One turn moves each row of this set onto another row. After a few examples, where does it send each row asked below?
j_178: [  4  16  12  -5  11   1  10 -18  23  37   9  24  -8  18]
j_87: [ 15 -11  15   9  -1 -15   5 -23 -28  17  22  26  26  14]
j_513: [-46   4   9  -1   0 -17  16 -25   6  13  16  31  11  -6]
j_872: [ 14 -20   9 -12   2 -25  16 -24 -14  29  26  33  16  11]
j_65: [20 10  8 -1 -1  2 -7 -9 14 35 13  2  9 -3]
j_75: [-17 -19   0  12  17 -16  12  15  -4  24  34  19  17 -14]
j_889: [-48  -6   0   5  -5  -5  17 -27   5  19  15  26   0  -1]
j_53: [20  8  5 -6  0  1 -4 -9 19 37 13  4  6 -4]
j_138: [-26 -19  14   2  -5  14  10 -21 -33  17   5  21  11  -8]
j_230: [-20 -24  -5  15  13  -8  14  13  -4  27  33  16  10 -10]
j_814: [  5  25  21   3  12   0   3 -17  16  27   6  22   3  18]
j_758: [-46   4   8  15  -4  -3   9 -26  -2  10  13  25  11  -2]
j_598: [-23  -9  25 -16   4  -8  12 -17 -26  12   8  30  21 -18]
j_755: [-26 -27   9 -21  -1  -1  22 -20 -19  27  10  29   2 -13]
j_408: [  3  17  13   9   8  12   4 -19  14  33   6  18  -7  22]
j_118: [-17 -18   0  22  14  -7   8  14  -9  21  32  16  17 -11]
j_158: [ 20   7   5  -1  -3   6  -6 -10  16  37  12   2   4  -2]
j_306: [ 13 -29   2   7  -7  -5  12 -27 -23  32  23  26   7  19]

j_138 -> j_755
j_306 -> j_872
j_178 -> j_814
Now find these:
j_230 -> j_75
j_889 -> j_513
j_53 -> j_65

One turn moves each row of this set onto another row. After a few examples, where does it send each row asked below?
j_740: [-22  23   2  15 -20  16  -7   1  23  -8 -15 -12   4 -12  15 -13  -9  20
   9 -19 -14  17  16  -5  19  -6]
j_912: [-10  28   6 -18  -6   8   6   5  -4  -4  14   0 -10 -24   7  -7  -1  10
  -4  -9  -2  13  37  -3  19 -37]
j_633: [ 24 -12  36   1 -13  -6  10  -1   2  17   7  -9  27 -10  -3 -12 -23  10
  -1 -11   1  14  12   2  23  -8]
j_348: [  2  23  -2   0   5 -12 -22   6  -7  -7  14 -21 -18 -16   8  -8  22  25
   7 -15 -20  21  -1  13  10 -14]
j_236: [ -1  56  14  -3  -9  -2 -11   7  -2 -12 -23  -9  16   4   0 -13  13  13
   0 -14   1   4  11  -2  22  -8]
j_340: [-29  -6   7  14  23  10  -5  -7   3 -27  13   1   3  -4   5 -12 -20   9
  -5 -11  -6   7  12 -11  34  -3]
j_120: [  9 -14  -7  -2   3  -3  22 -28  -4   9 -12 -12  35  -8   6 -16   1   6
  -1   4   3 -17  19   7  22   7]
j_330: [ -7   6  28   3  11  -7  12  15  -2  35 -30  -9 -13   6  -6  -4  11   7
  -1 -11 -19   6   3  -7  18 -18]
j_205: [  9   3 -14   9   7 -26  -5 -31  10   5   6 -12  10 -22  -8 -22 -22 -11
 -11 -27   4 -14   7  -7  30   3]
j_484: [-17   9  14  20  -7   5 -11   0  -2  -3 -39  -7  -5 -19  15 -11   8   5
   1 -17   1   2  36 -25  24  -8]
j_767: [ 18   6  20   0  11 -11  -9 -18 -12  12  22 -30   7   1 -22 -21   0 -13
  -1 -17   7  -9  14   0  39 -27]
j_352: [  9 -11  11 -21   5 -31  -1  -1  11  34   4 -11 -22  -6  -8 -16 -17   0
   0 -20  -1  10   3  -2  22  -9]
j_88: [-21  -3  10   1  10 -21  11  12  -1  21 -25  -4   0  -3 -22 -13  25  15
 -17 -19 -12  14  16  16  16 -22]
j_794: [ 26   7   0 -11  -2 -19 -15 -24  -3 -17 -23   2   6 -16  15  -5  -7  15
  -7  -5  13 -15   2   6  26 -17]
j_853: [-16  13   0 -11   5 -27  -6  13   9  -5  24  11   6  -1  10 -43   7  25
  -1 -17  -2  14   7   3  19  -3]
j_66: [  1  16  26  16 -19  13   6 -11  -9  14 -26   2   0  -9  10  -2  20  12
  -1  -6  -3   8  36 -10   7 -22]
j_320: [ -8  -1  -3  11  13 -39  -1   8  19 -11  19  -5   8 -23  -9 -35  16   6
   9  -5  -6  15   6   7  19   0]
j_248: [-15  19 -27  -2  19 -11  -5  12   3  23  30 -13  -3 -10   0 -13  -2   9
 -16 -10  -2  11   4  -2  24 -12]
j_345: [  0  -4 -20  -9  18 -13 -25 -22  -1  18  16 -20   9 -16  -1 -28   2  17
  16  -5   4 -15  18  -3  36  -1]
j_84: [  8   7  -4  11  25  -9   0 -31   3  38   1 -18 -15  14  -4  -5   3  10
  -9 -17 -12  16   2   2  30  -3]
j_346: [-10   1  28  20  -4   0 -20   4   1   9  -3 -15   9  14 -22  -2  -4   9
  -8   7  -1 -10  14  25   8 -12]
j_558: [ -5   3  -4   6   4   1 -31 -24   3   7  16  -6  24  -7 -19 -13   2   9
  15  -2  23  -8  15  10  21   7]
j_503: [-23  21  -7   8 -21  -9  -8 -13   0 -18  10  14   0 -17  17 -14  -2   7
 -22 -12  13  -1  12  14  25   2]
j_899: [ -4  -5  -4   8  16 -12   5  14  10  18   0  -4 -10   7 -14 -33  29   8
  -2 -35  11   3   2   0  35 -23]
j_187: [ 19  -1  18   0  14   0  -8 -14   7  32 -23  -8  44 -11   7 -17   5   7
 -10 -10  -2  -1  11  -7  10  -6]
j_393: [  5   1   7  -7  22  13   6 -14 -11  27   6  -8 -21  -7  -7 -23  27   6
 -12 -31 -14  16  25  -8  29  -6]
j_918: [ 12  14  30  10  45   9  -2  14  12 -11  -5  -7   7  -5   4 -18   0  11
 -12 -13  -4  -5  13  -8  15   5]
j_277: [  3  -2   3   2  17  -2  10   1 -20   4  -3 -15  -7 -26 -17  -6  12  16
   7 -20  -3  13  23  30  36 -36]
j_318: [-22  50  12  -1  -8  -4  13   0   0  12   6   1 -10  -7   6 -10  27   2
   5  -9  -3   0  18   4  21   5]
j_498: [  5 -17  19  13 -16 -32   7 -25  -4   9 -13 -32  12  -4  14  -5   3   2
 -10  -1 -15  -5  -2  -3  18  -7]
j_368: [-28   1   8   5  -6 -13  -4 -30   8 -26   7 -12  11  -6   0 -18 -26  20
  -5 -19  -1  -5  24  -3  37 -13]
j_45: [ 17  16  10  28 -12 -19   9 -29   1 -14  -6   0  16  -2  11 -11   5   1
 -14  -8 -16 -19   2 -18  26 -16]
j_608: [  8  -8  12  30  11 -16  -4  -8   1  -3  -4 -17 -15 -26   0 -23  23   0
   9  -6  -4   5  42  11   0   1]
j_614: [ 13  11  12   5  -3  -3 -13  21 -12 -11 -23   1 -10 -19  16  -6  -1  22
  21 -20  11   0   5  -8  27   8]
j_527: [  6   7  27  -9  -9 -11   7 -16 -11 -26   0  -3  -2  -3  10 -10 -13  10
 -12  -4  -3   3  17  -3  27  29]
j_911: [ 30  11  23   7  17 -12  10 -21   5  16 -44  -8  13 -13   2 -12  19  10
  -4 -12  -4   0  10   0  20 -13]

j_498 -> j_393
j_527 -> j_767
j_45 -> j_84
Now find these:
j_66 -> j_911
j_633 -> j_277
j_320 -> j_340
j_205 -> j_248
j_608 -> j_918
j_345 -> j_853
j_352 -> j_912
j_484 -> j_187
j_740 -> j_120

